Here are some points:
[ 73 -25 -21 -22  41 -35  -8   1   3 -46]
[-51 -16 -46  15   6 -30 -12 -36   8 -22]
[ 97 -14  31   7  67  37  24  -8  42  52]
[ 27 -47  22 -43 -23 -17 -65 -34   4 -50]
[-55   7 -30 -25  49 -34 -46  27   8  33]
[-45  29 -10  27  58  -3 -33  21 -26 -15]
[  29   46    0   57   71    6   22   33 -107   55]
[ 106   16  -36   35 -127  -25    3  -35   -2   29]
[-50 -16  52 -10  67  20  10  35  43 -32]
[ 61   2  27 -23  60 -15  14   9  22 -42]
[-29 -36 -24 -44  53  20   7  17   9 -38]
[-73 -41 -26  -7  17 -10 -33 -41  18  32]
Then 17 other points, each followed by its number:
[-66 -10 -13 -38  40  18  -6 -36  15 -54] 0
[  90   14  -27   37 -127  -33   -1  -40  -39   25] 1
[-66 -33 -35 -30  23  27 -16 -32  12  22] 2
[-10  -6  45 -35  52 -38   5   5   9 -42] 3
[ 13  42  27  55   1  37   7 -23  33 -35] 4
[-59   8 -12  -9  68  36  26  32  23 -30] 5
[-33 -12  31 -22  56  40 -29 -25  27 -12] 6
[ -60   33   31  -29 -122  -20  -43    9   13   36] 7
[ 100   26  -24   12 -127  -18  -45   16  -25   27] 8
[-70  -9 -36 -40  31 -22  -7   4  -1  14] 9
[ -57  -17   46  -15 -106    1   15   -1  -74   63] 10
[-44  33  -8 -17  68  -6 -19  40  25  56] 11
[98 19 73 82 72 13 -7 40 53 65] 12
[ 25 -27  30 -18  45 -16   9 -14  20 -49] 13
[ 53  40 -41  20 -93 -34   5 -41  16   5] 14
[-81   3 -58  28  13   5 -66 -24  -1 -52] 15
[ 71  -5  12 -34  60 -18  18   8  23 -46] 16
Which two of these numbered points are nearest to each point below, ignoring the 2 directions in which the first points spread most? Their numbers follow each, nearest first.
[ -81  -39    9  -36 -127    7   -7  -17  -21   15] > 10 7
[-32  65 -11  17  75  12 -26  41  52  64] > 11 14
[ 65 -14  -1 -43  42 -27   1  17  18 -45] > 16 13
[-14 -33   2 -25  34 -23  -8 -41  15 -50] > 13 0
[126  -7   3  -1  25   7  30  38  26  -3] > 16 13
[-90 -15 -59 -58  33  -1 -21   2  -7 -70] > 0 5
[  34  -24  -23  -20 -127    8  -33   31   30   12] > 8 11
[ -43  -18    7   26   42  -32  -13    7 -125  -13] > 1 15
[ 79 -42  22 -30  48  11   7 -32  15  14] > 13 6
